In the data rows, the value 50 means zero.
Each row has a hidden score. How much does it go up from the first row of each pair to the second? 15 means little or no change, 30 a big rise and 0 a big fall. The score is a weighted sum of the row's numbers plus the product of two more (or one squared), each taken from its middle value.
[41 43 63 42 59 48 45 36 64 49 44 27 66 73 39 63]
[56 51 34 63 59 51 26 67 55 60 47 50 49 52 36 68]: 9
[64 44 71 61 51 33 58 38 49 32 59 45 51 28 75 27]
[51 52 66 66 33 33 47 39 44 37 72 44 70 48 64 35]: 17
[39 58 40 50 62 55 38 52 57 56 52 44 34 54 28 49]
[44 37 47 46 59 16 50 54 48 47 44 54 55 42 34 33]: 17
[40 70 34 54 37 56 48 64 49 38 56 46 59 60 39 57]
[60 67 44 64 61 71 28 31 58 55 58 31 64 70 37 67]: 16
[58 52 55 35 38 26 54 57 42 38 31 63 50 56 39 53]
[56 55 45 54 35 25 57 51 45 35 53 58 66 51 58 37]: 17
[48 45 67 46 60 32 66 45 44 33 50 42 64 30 46 37]
[63 57 71 62 56 46 57 30 28 47 65 55 60 21 50 31]: 11
[29 38 70 47 70 28 46 46 54 67 73 39 32 51 51 36]
[52 54 62 39 65 47 36 36 55 54 52 41 23 47 46 80]: 12
[45 22 61 50 49 37 64 53 44 58 44 66 48 19 68 32]
[41 39 29 54 53 56 47 62 31 53 39 52 50 52 50 54]: 15
[63 62 49 51 56 47 35 38 45 54 63 47 67 57 50 59]
[15 86 50 50 40 80 71 53 78 32 59 43 63 60 58 34]: 19
[62 66 92 27 75 61 60 13 74 43 44 35 59 63 45 68]
[45 39 56 54 48 55 70 58 32 40 57 56 56 26 60 36]: 9
[72 32 70 41 57 28 54 54 51 51 42 49 49 52 38 49]
[47 43 41 45 35 53 68 54 46 33 68 46 52 37 45 41]: 22
[32 39 40 33 45 58 47 54 56 63 36 57 30 49 40 44]
[67 50 40 41 30 57 53 62 38 17 65 31 84 37 45 42]: 23
[47 44 35 36 46 38 49 59 59 47 40 45 50 44 45 48]
[38 42 28 50 34 58 43 65 44 61 44 41 52 36 53 45]: 10
[65 42 51 25 24 43 52 57 41 48 36 63 57 49 57 50]
[29 68 41 45 65 63 71 43 58 46 64 49 46 50 56 34]: 26
[58 25 46 53 49 52 65 45 37 58 62 59 58 32 42 18]
[53 63 49 62 46 54 47 40 61 27 32 57 74 39 43 64]: 8
[64 39 60 36 76 61 08 44 71 77 46 47 20 44 22 68]
[44 70 57 60 59 69 54 34 43 38 54 28 53 73 32 61]: 22
[41 33 54 41 43 64 53 63 45 52 41 57 43 38 41 25]
[58 45 81 53 75 57 23 29 62 54 59 28 42 64 32 70]: 18
[38 59 69 44 38 45 50 38 57 39 60 24 74 83 43 68]
[50 39 58 49 81 37 45 50 44 66 52 62 43 57 44 55]: 8
[28 41 44 50 67 43 37 69 69 58 33 59 29 27 52 49]
[36 30 49 48 36 38 63 63 45 45 53 48 33 37 41 38]: 14
[51 55 24 55 63 58 49 54 53 71 27 53 44 65 55 47]
[65 54 38 58 32 53 62 61 28 33 35 56 46 52 62 61]: 12
[66 42 84 74 64 21 63 03 43 33 79 66 41 26 77 13]
[32 58 51 42 40 67 65 59 60 44 43 60 58 48 64 49]: 10
[37 67 62 49 44 78 78 66 63 29 32 48 46 50 56 38]
[41 32 70 26 77 50 41 37 47 67 40 26 44 66 30 50]: 16
[43 28 45 60 40 43 77 59 22 38 40 41 49 40 49 39]
[49 33 56 49 40 33 60 52 29 36 72 53 59 55 58 33]: 11
[57 46 55 54 43 58 69 65 48 35 61 36 47 54 62 31]
[63 48 73 40 54 41 59 31 42 32 56 57 83 72 48 52]: 15
[45 68 44 74 26 54 52 65 50 08 65 61 73 49 65 38]
[74 30 48 30 54 63 30 43 65 69 34 31 52 64 27 59]: 12
[38 29 51 56 46 32 53 71 37 54 52 61 41 59 43 44]
[64 44 43 41 57 48 40 59 52 60 47 59 56 62 41 67]: 10
[57 45 49 58 43 50 60 50 45 52 68 43 55 32 45 27]
[46 51 46 66 22 56 74 72 38 25 43 54 42 40 67 40]: 11
[60 27 53 42 41 51 52 71 37 50 64 45 47 47 35 21]
[49 42 64 51 55 39 56 34 40 54 73 56 47 41 70 36]: 18
[59 36 47 58 29 51 56 60 27 45 58 44 46 40 67 40]
[44 41 36 44 50 38 56 70 49 49 43 77 54 49 57 36]: 18
[53 45 51 52 24 65 72 60 43 37 62 38 52 45 65 43]
[57 71 59 41 35 37 46 41 56 39 54 45 78 52 54 57]: 14
[46 49 74 51 55 58 41 42 49 54 65 32 50 57 36 57]
[51 32 39 31 62 70 31 67 54 87 36 65 41 56 58 61]: 16
[60 30 54 62 51 45 40 43 46 58 88 50 76 45 47 37]
[51 36 43 52 27 59 54 65 43 28 61 44 56 38 55 43]: 15
[60 59 76 47 30 31 56 17 56 45 68 57 63 70 64 59]
[38 40 34 55 34 56 55 61 53 43 60 47 55 28 40 27]: 4
[66 63 58 22 64 52 39 29 70 58 48 40 44 76 48 65]
[64 58 59 51 57 33 69 37 29 19 63 43 65 34 71 25]: 28
[59 29 40 41 52 45 40 67 55 58 46 48 36 41 46 53]
[58 83 29 44 26 53 47 64 36 41 46 68 70 68 61 63]: 16
[54 44 46 65 48 60 46 53 48 55 46 64 51 45 46 63]
[34 32 39 51 58 52 29 47 65 70 43 49 17 42 36 59]: 17
[69 76 33 56 60 55 32 45 53 64 40 68 30 56 38 69]
[55 26 70 44 66 48 44 33 44 59 73 40 31 23 46 35]: 17
[55 62 45 49 45 56 35 33 54 46 64 40 51 44 29 68]
[41 34 60 56 38 48 59 54 51 49 58 47 52 30 50 29]: 14
[45 65 53 44 50 41 36 32 50 57 51 35 53 71 38 56]
[57 59 45 53 46 64 56 61 59 38 66 63 54 37 44 46]: 11
[56 64 55 66 61 59 38 37 46 68 51 59 34 65 42 48]
[56 82 46 69 43 39 50 31 50 35 55 52 78 57 38 73]: 14
[41 43 47 56 46 51 62 53 42 43 59 53 57 32 49 25]
[57 60 45 51 59 47 35 50 52 54 39 58 36 32 49 72]: 11
[52 50 37 56 46 31 39 48 53 52 53 77 42 45 63 70]
[42 68 44 53 66 73 55 45 42 57 50 55 48 64 51 47]: 11
[54 31 40 38 45 60 40 73 51 63 41 56 47 43 47 52]
[62 30 60 56 48 38 69 33 22 50 63 48 45 30 71 18]: 29
[79 66 55 53 43 45 51 25 24 44 66 44 56 53 58 58]
[35 55 63 64 63 66 56 60 66 47 63 48 46 32 53 33]: 5
[62 45 60 68 51 33 70 42 31 39 57 67 60 30 73 07]
[18 66 54 42 49 77 70 56 74 50 44 71 22 26 66 29]: 12
[64 49 51 42 52 59 51 43 36 41 45 62 58 51 64 57]
[53 53 71 39 37 29 78 38 45 35 26 83 57 46 69 39]: 18
[67 46 49 46 61 43 52 37 45 55 49 64 51 52 74 26]
[54 41 45 54 88 77 29 52 64 89 39 52 14 53 63 54]: 8
[56 36 47 53 69 49 51 38 40 48 75 43 57 50 48 29]
[75 56 70 74 44 34 77 20 33 38 81 55 45 35 53 17]: 18
[52 58 47 47 66 55 31 42 48 66 49 48 41 54 48 70]
[39 58 66 42 65 51 49 42 58 64 56 51 53 81 39 56]: 22
[81 57 79 75 37 41 73 23 22 24 68 49 58 22 69 31]
[23 46 70 36 51 44 47 35 61 59 51 26 42 61 43 54]: 13
[41 81 30 68 44 43 41 41 63 26 57 45 71 58 44 63]
[32 39 34 37 60 43 45 65 57 67 54 49 37 47 42 42]: 11
[43 56 48 44 43 54 74 59 50 38 61 47 31 30 58 45]
[52 35 56 53 33 59 68 60 43 30 51 39 39 30 58 41]: 10
[48 59 61 34 49 45 55 41 50 54 48 45 37 64 43 67]
[57 45 74 62 66 65 34 15 53 52 64 29 37 62 28 73]: 14
[58 34 55 46 41 38 58 45 46 36 63 47 66 36 65 33]
[54 51 44 40 31 40 51 64 47 29 44 53 58 37 55 55]: 11
[38 41 63 53 47 26 55 39 47 41 71 38 57 54 50 45]
[51 35 40 47 65 82 21 30 55 88 53 29 52 74 33 55]: 13
[46 57 36 51 38 56 47 66 33 43 54 48 76 43 43 70]
[69 22 70 52 56 29 61 49 39 47 51 60 43 24 60 23]: 21
[46 68 38 59 53 50 48 60 51 48 31 52 42 40 52 48]
[51 34 23 53 51 49 39 70 52 74 62 50 27 51 44 63]: 15
[45 53 56 24 49 31 51 42 67 50 39 44 51 51 50 62]
[58 42 52 63 43 49 42 52 30 52 55 32 56 43 46 65]: 8
[43 62 41 56 69 57 48 53 48 51 52 53 42 75 69 46]
[66 48 66 58 49 30 61 42 41 28 46 56 55 47 50 43]: 13
[38 56 56 38 51 21 51 50 44 46 38 62 50 69 57 45]
[31 85 56 60 37 60 75 64 55 17 62 47 68 50 64 32]: 9
[53 50 63 45 65 49 53 19 54 71 35 45 45 82 40 47]
[49 62 46 61 61 47 23 50 58 59 64 58 40 72 42 66]: 17
[32 51 64 46 39 29 66 42 56 42 58 43 56 42 58 42]
[45 58 40 63 59 57 39 56 48 58 44 60 47 68 42 52]: 16
[29 50 39 68 34 43 69 57 34 46 56 43 54 61 53 30]
[64 78 45 50 59 62 40 31 60 50 29 76 39 45 60 67]: 13
[64 37 35 45 28 52 47 65 40 35 43 65 43 32 52 52]
[30 36 30 40 59 55 47 68 50 71 57 53 19 48 34 48]: 16
[48 32 38 47 49 27 41 45 47 59 51 61 36 57 52 49]
[53 65 26 52 59 45 34 60 46 59 30 58 26 44 45 56]: 10
[43 51 49 58 63 55 43 35 57 66 45 27 49 63 20 61]
[46 59 51 43 28 49 69 60 45 49 30 67 70 47 70 53]: 15
[25 45 59 30 51 45 34 54 61 55 42 56 35 49 49 50]
[36 51 58 57 45 44 47 40 49 58 54 29 40 50 26 52]: 9
[59 52 33 71 75 51 30 62 71 57 49 51 55 54 37 65]
[51 52 49 63 43 50 42 52 46 48 42 60 61 41 40 64]: 14
[63 60 36 48 32 58 54 62 28 35 44 52 62 68 67 58]
[46 48 20 55 52 59 40 73 67 76 25 49 57 60 48 52]: 16
[59 74 48 46 48 65 54 44 57 67 37 80 26 62 50 52]
[52 69 60 36 34 22 58 32 58 33 52 32 75 47 58 55]: 16
[26 45 89 39 49 22 70 23 53 38 56 56 53 43 35 33]
[65 34 64 66 30 30 73 44 25 26 76 66 62 44 58 33]: 13
[35 57 42 56 33 61 59 56 49 34 74 39 68 57 56 26]
[60 71 40 44 50 51 60 41 40 44 59 52 64 66 57 58]: 21
[59 42 72 33 65 48 37 33 69 70 68 15 60 58 49 66]
[48 54 39 39 43 51 45 67 44 44 31 49 68 59 56 59]: 14
[57 54 55 53 80 66 28 42 52 71 54 38 35 60 23 54]
[65 54 47 46 44 38 55 66 28 21 37 65 79 54 68 68]: 16
[63 40 74 28 51 62 47 34 60 62 41 44 51 64 33 64]
[28 62 65 57 34 56 78 66 62 30 69 50 52 38 54 38]: 15
[28 62 49 47 57 47 65 49 55 55 51 67 30 64 48 46]
[35 36 47 28 42 42 50 70 58 56 42 49 35 49 45 48]: 10
[20 47 40 49 46 75 59 63 58 52 51 27 26 36 53 35]
[65 49 66 65 46 35 73 40 31 42 53 55 42 32 58 25]: 20
[67 48 35 45 45 51 33 69 50 46 39 55 41 32 52 61]
[41 26 46 47 66 60 22 63 42 68 60 32 31 51 35 59]: 14
[52 28 63 48 55 36 41 45 45 62 43 33 50 65 39 51]
[78 28 56 47 41 57 55 48 38 49 56 42 62 51 56 31]: 18
[57 44 36 63 69 41 27 53 53 72 56 42 55 23 53 54]
[51 62 46 53 43 43 49 51 49 37 42 58 62 42 68 60]: 19
[59 30 65 45 61 40 51 41 49 45 57 46 61 25 64 46]
[60 82 41 60 44 72 44 23 41 41 37 66 41 48 46 75]: 16
[34 78 50 66 41 53 68 58 49 21 47 76 54 34 64 45]
[25 44 43 54 39 50 58 64 41 58 34 41 55 60 53 57]: 17
[74 49 66 61 55 41 53 19 39 34 74 42 79 37 78 30]
[55 40 27 59 54 46 41 79 47 64 45 46 29 38 49 48]: 6
[70 42 63 54 49 24 49 28 46 52 60 31 52 50 58 55]
[25 49 46 62 53 43 40 51 69 54 55 57 54 64 40 53]: 28
[59 56 42 50 47 45 54 60 49 47 48 53 60 64 61 38]
[43 65 39 62 35 38 53 68 48 47 49 58 37 41 36 45]: 11
[40 44 35 50 48 37 68 48 48 39 30 46 82 42 56 41]
[39 52 65 31 62 47 54 27 56 48 35 43 71 77 47 47]: 14
[30 72 43 46 55 54 44 33 56 63 50 53 47 88 34 48]
[56 54 60 45 46 99 69 60 76 46 38 37 40 38 60 41]: 9
[34 57 07 51 43 58 35 65 64 72 44 53 32 81 48 61]
[59 65 91 38 55 40 45 20 73 40 66 10 70 73 45 65]: 9
[38 32 63 50 44 73 56 62 48 46 39 44 48 32 56 27]
[55 54 51 42 56 45 47 59 55 50 31 62 56 34 41 55]: 16
[40 51 41 50 56 58 24 40 54 53 59 44 37 52 44 68]
[49 68 67 53 39 50 62 43 38 41 54 71 63 63 38 58]: 17
[58 53 39 46 34 46 65 72 35 27 38 63 68 32 56 44]
[69 51 27 55 59 44 41 55 59 68 30 75 51 59 57 61]: 17
[71 39 65 63 51 43 60 46 45 48 65 59 68 23 62 34]
[47 58 50 54 71 63 26 40 56 71 46 38 39 65 19 56]: 15
[45 79 79 36 42 47 51 27 59 44 50 32 49 65 64 67]
[64 53 40 70 61 49 21 63 56 55 55 70 63 49 51 66]: 16
[39 53 56 48 22 71 67 73 54 29 42 42 49 27 66 37]
[56 46 43 54 58 55 38 40 54 74 48 42 33 67 58 64]: 22
[47 68 48 49 21 45 77 67 51 33 45 72 45 38 71 39]
[61 63 32 57 56 51 27 57 57 53 60 33 60 56 28 65]: 12
[54 34 73 36 57 54 41 26 68 61 59 19 52 44 51 72]
[82 70 43 57 74 71 33 24 51 62 43 67 38 46 46 67]: 20
[35 66 52 34 50 43 47 43 69 49 37 39 68 83 46 59]
[27 59 51 54 51 81 74 58 68 55 58 37 32 33 59 29]: 9
[48 37 46 40 46 50 56 60 38 51 64 49 75 46 54 30]
[58 32 49 49 62 53 43 48 30 75 74 40 59 41 49 29]: 16
[43 54 77 36 65 48 38 34 77 57 77 24 56 86 29 54]
[55 55 39 49 40 36 66 56 45 38 44 57 48 35 60 62]: 14
[38 80 50 52 30 54 76 61 45 11 49 71 56 47 62 35]
[44 66 55 56 36 67 77 57 46 09 58 52 51 31 56 45]: 16
[59 26 91 34 68 45 45 36 67 66 34 37 46 64 60 55]
[63 39 52 50 60 50 57 33 39 38 81 55 54 47 49 18]: 23
[50 62 41 52 54 46 46 58 49 38 49 52 48 52 45 61]
[63 38 40 55 74 34 26 53 42 65 49 65 35 47 52 63]: 14
[29 52 53 40 49 81 65 63 59 45 36 43 26 25 48 32]
[51 23 48 75 39 42 33 59 54 51 72 37 87 66 34 43]: 25
[64 56 60 52 62 32 56 25 49 43 48 44 85 59 53 54]
[48 17 53 41 67 30 61 58 42 52 64 43 39 47 55 35]: 15
[47 37 48 44 74 54 33 38 48 69 40 33 57 55 50 66]
[59 56 25 54 62 64 40 41 48 77 45 74 38 50 46 59]: 17
[57 74 53 43 34 38 57 51 56 39 49 53 51 55 52 64]
[30 44 54 37 34 73 67 64 53 50 56 52 39 49 69 27]: 15
[44 31 46 45 31 78 74 60 41 42 55 56 50 35 51 35]
[43 30 62 52 33 42 53 67 45 48 64 31 54 50 42 36]: 12
[54 44 67 32 75 58 33 32 56 73 39 50 45 62 42 50]
[51 61 54 43 43 34 50 42 44 48 44 56 72 65 50 57]: 17
[70 41 56 55 44 45 52 46 43 45 66 49 42 47 54 31]
[67 53 44 43 58 50 34 47 54 39 34 46 60 46 40 77]: 12
[37 76 40 72 46 53 50 67 55 39 44 76 62 51 52 72]
[38 29 51 58 35 42 50 71 31 47 60 37 45 58 70 51]: 9
[53 36 56 44 34 32 60 52 26 33 53 48 65 41 62 42]
[45 50 68 60 58 33 68 49 54 45 49 37 67 61 40 50]: 17
[66 64 66 50 52 67 28 18 57 51 60 48 56 67 46 70]
[61 42 46 46 32 40 57 52 34 40 44 57 52 64 56 64]: 15
[59 35 59 48 26 25 68 56 28 39 37 65 50 50 69 42]
[38 53 47 52 52 48 44 56 42 51 51 61 30 65 42 54]: 16
[64 39 52 54 41 55 53 48 41 54 48 45 43 19 62 33]
[46 45 63 44 48 41 56 39 52 42 65 34 42 67 51 51]: 17
[50 34 37 50 49 63 45 89 49 61 51 39 47 39 38 43]
[63 48 56 42 30 37 67 38 32 51 39 66 39 46 76 31]: 25
[46 87 50 67 48 41 50 43 49 26 67 48 56 60 40 60]
[56 69 51 54 55 41 36 38 70 55 50 63 39 47 41 69]: 16
[60 64 47 65 53 56 26 43 48 38 56 44 69 30 39 69]
[40 43 52 32 51 37 73 47 32 42 44 43 37 66 43 54]: 29
[52 73 45 42 46 41 55 53 62 39 35 82 38 52 35 52]
[62 81 57 55 53 46 34 40 57 52 51 59 50 68 45 68]: 16
[73 35 56 47 60 48 33 41 49 61 41 48 48 35 26 62]
[25 49 66 56 52 80 72 67 77 42 32 51 19 25 55 29]: 16
[51 25 57 27 64 27 62 60 34 58 37 46 23 37 54 41]
[32 63 33 62 32 36 52 60 37 26 52 63 39 47 68 69]: 12
[61 66 65 62 68 35 40 42 44 42 38 69 42 51 59 50]
[44 64 29 50 46 54 47 52 55 47 61 53 68 48 46 51]: 14
[16 56 67 44 43 85 74 56 56 47 50 48 32 31 61 26]
[48 42 39 47 62 45 29 63 60 88 48 50 40 56 35 67]: 16
[38 38 36 54 48 51 56 74 34 38 47 40 60 41 31 52]
[50 35 63 42 62 38 60 51 46 42 59 58 58 38 46 25]: 19
[54 25 74 44 66 34 68 28 44 54 30 45 58 62 80 52]
[74 27 67 47 64 41 48 48 44 55 71 50 41 41 54 30]: 11
[29 43 39 29 55 47 53 80 46 58 41 68 55 53 47 44]
[64 38 64 45 61 46 54 45 53 53 76 36 61 33 32 43]: 22
[74 52 52 67 52 78 23 30 45 69 35 56 19 51 30 78]
[45 45 38 55 47 45 46 49 40 54 51 43 63 57 60 59]: 18
[43 66 55 46 38 48 42 61 64 50 41 72 32 43 58 60]
[29 45 52 49 44 71 63 53 61 55 45 46 34 30 72 25]: 8
[41 49 47 62 38 68 57 66 33 40 44 42 58 58 46 61]
[40 55 34 48 44 40 65 57 31 41 58 62 61 48 54 43]: 20
